In the data rows, zero lies at 4.5, halfway between 4 and 5.
Some points, each followed by its number:
[4,1,6,4,6,5,5,4,3,4,5,8,5,4,8,4] 0
[5,5,3,4,4,4,4,4,4,4,5,3,5,5,4,5] 1
[6,7,4,7,3,4,4,5,4,5,3,4,5,5,4,3] 2
[6,6,7,3,2,5,3,3,8,3,8,5,6,3,9,2] 3
[6,7,2,5,2,1,5,3,8,6,1,4,5,3,0,4] 4
[3,5,4,5,7,6,1,4,4,4,4,5,3,2,3,9] 5
[4,5,5,5,5,4,4,4,4,4,4,5,3,5,4,5] 6
[3,6,3,4,7,6,1,4,4,3,4,3,1,3,1,8] 7
[4,7,3,5,7,5,2,4,5,3,3,2,1,3,0,7] 8
[4,3,6,4,4,8,3,6,4,5,9,5,8,5,7,5] 9
[5,4,5,5,4,2,5,3,6,4,3,5,4,4,5,2] 10
[4,4,5,4,6,5,4,5,5,4,4,6,4,4,3,6] 11
[5,6,5,5,4,4,4,4,5,6,2,3,1,4,2,5] 12
[4,2,5,3,6,4,6,3,5,6,5,8,6,4,6,5] 13
[4,7,3,5,7,5,2,4,5,4,3,3,1,3,0,8] 14
[5,5,4,4,4,3,6,4,5,5,4,5,5,4,5,4] 15
[4,6,5,5,6,8,1,5,4,5,8,4,2,3,2,9] 16
[5,4,5,5,4,4,5,5,3,4,4,5,4,5,5,4] 17
[4,4,4,3,6,4,4,4,5,5,3,5,5,4,4,7] 18
[4,1,5,2,7,3,8,4,4,2,3,6,5,5,6,2] 19
[4,2,6,3,9,4,4,6,3,1,3,5,0,6,5,3] 20
[4,4,5,5,5,5,4,6,2,3,4,4,3,6,5,2] 21
[5,2,4,4,3,3,9,5,4,4,4,6,7,6,6,2] 22
[5,6,4,6,4,4,4,4,3,4,3,3,3,5,4,4] 23
[5,8,2,6,2,1,4,3,7,5,1,3,5,3,0,5] 24
[4,1,5,3,6,8,5,6,3,2,8,6,5,6,9,5] 25
[5,4,5,5,3,4,7,4,5,4,4,5,5,5,4,3] 26
[4,1,5,2,8,3,8,5,3,2,3,6,3,6,6,1] 27
[4,2,4,3,5,4,6,3,4,5,5,8,6,4,6,6] 28
[4,4,5,5,5,7,2,6,4,4,8,4,5,5,6,6] 29
[4,6,3,5,7,5,2,4,4,3,3,4,2,3,1,8] 30
[5,3,5,5,5,3,8,5,4,4,3,6,4,5,6,1] 31
[5,4,5,5,3,4,7,4,5,4,5,5,6,4,4,3] 32
[4,5,5,5,3,5,5,4,3,6,3,5,3,4,5,6] 33
[4,5,4,4,2,5,5,4,4,6,4,5,4,4,4,7] 34
[5,7,3,6,2,4,3,4,4,6,5,2,6,5,3,5] 35
[5,3,5,5,4,1,8,5,5,5,3,8,6,4,6,2] 36
[4,8,3,6,6,5,0,6,4,4,4,1,1,6,0,6] 37
[5,2,4,4,2,3,9,4,5,4,4,6,7,5,5,2] 38
[5,6,4,5,4,3,6,3,5,4,4,2,6,5,3,3] 39
[4,2,5,2,7,6,5,5,3,3,5,6,5,4,7,6] 40
Which two points above are nearest to each new point? Their numbers follow each, nearest first.
[5,6,4,5,5,4,3,4,5,4,3,3,3,5,3,4] ~ 23 6
[3,0,5,3,7,8,5,7,2,1,8,6,5,7,9,5] ~ 25 40
[5,5,5,5,5,3,4,4,6,4,3,4,3,5,5,2] ~ 10 6
[5,6,4,3,4,3,6,4,4,7,3,6,5,5,4,3] ~ 15 26
[3,1,5,3,6,7,6,7,3,2,7,5,5,6,9,5] ~ 25 40
[2,6,4,6,5,5,2,4,4,4,5,2,5,4,4,7] ~ 1 6
[5,4,7,4,3,5,7,4,7,7,9,6,9,4,6,2] ~ 32 9
[5,2,8,4,6,7,6,7,2,4,8,5,4,6,8,1] ~ 25 0
[5,7,3,6,2,4,4,4,5,6,4,2,6,5,3,4] ~ 35 2
[4,4,5,3,4,7,0,6,3,5,8,4,5,5,5,8] ~ 29 9
[6,7,4,6,1,3,4,3,6,6,5,2,7,5,3,4] ~ 35 39
[4,9,0,6,1,1,5,2,7,5,0,2,4,4,0,5] ~ 24 4
[5,8,2,6,4,2,4,3,6,5,1,2,2,4,0,5] ~ 24 12
[4,2,6,4,6,3,6,4,3,4,3,9,5,3,8,4] ~ 0 13
[5,5,5,3,5,4,6,5,4,6,4,6,4,4,4,4] ~ 15 17
[5,5,4,5,5,4,4,4,4,5,3,3,3,5,4,3] ~ 23 6
[4,4,6,4,4,8,3,6,4,6,9,7,7,4,7,6] ~ 9 29
[5,7,4,6,3,5,3,5,4,5,5,2,5,5,3,5] ~ 35 1
[5,3,6,5,6,5,4,6,3,4,4,4,3,6,5,3] ~ 21 17
[5,1,7,2,7,7,7,4,4,2,5,7,2,5,6,5] ~ 40 0
[4,5,5,5,3,7,5,5,5,7,5,4,5,6,4,6] ~ 34 33
[5,4,3,4,3,0,6,2,7,7,1,6,7,2,3,5] ~ 4 15
[4,7,4,6,3,5,2,4,5,5,4,1,5,5,2,4] ~ 35 23
[5,3,6,4,6,5,5,5,4,5,4,5,4,5,6,3] ~ 17 21
[6,6,7,3,3,5,2,3,9,3,8,6,5,2,8,4] ~ 3 29
[6,4,7,4,3,4,7,4,7,7,8,6,9,3,6,3] ~ 32 13
[5,7,3,6,3,5,2,4,5,5,5,2,5,5,2,5] ~ 35 1
[5,4,6,5,5,6,5,5,4,5,6,5,6,5,6,4] ~ 17 32
[6,3,7,4,2,6,6,5,5,7,8,5,8,5,7,2] ~ 9 32
[5,6,3,5,0,4,5,3,5,6,6,3,9,6,5,3] ~ 35 39
[4,1,5,4,6,7,5,6,2,3,7,5,5,8,9,4] ~ 25 40
[4,8,3,6,3,5,2,4,6,6,5,2,4,4,1,7] ~ 35 14
[4,5,5,5,7,6,2,4,4,4,5,4,2,3,4,7] ~ 5 30
[4,1,4,2,6,2,9,4,3,3,3,7,6,5,7,1] ~ 19 27
[4,1,5,2,6,3,9,5,3,3,4,7,5,5,7,2] ~ 19 27
[4,1,5,4,6,7,6,7,2,3,7,5,5,8,9,3] ~ 25 40
[5,6,7,3,2,5,2,3,8,3,7,4,6,4,8,2] ~ 3 10
[6,3,7,5,3,6,6,6,5,6,8,5,7,5,7,3] ~ 9 32
[4,4,3,3,7,3,5,3,5,4,2,6,3,3,3,6] ~ 18 11
[6,4,7,4,3,4,8,4,7,6,8,6,8,3,6,2] ~ 32 38
[2,1,6,3,6,7,4,5,3,2,6,6,5,5,6,5] ~ 40 25
[5,4,5,5,4,6,3,5,4,5,7,3,5,5,5,5] ~ 29 1
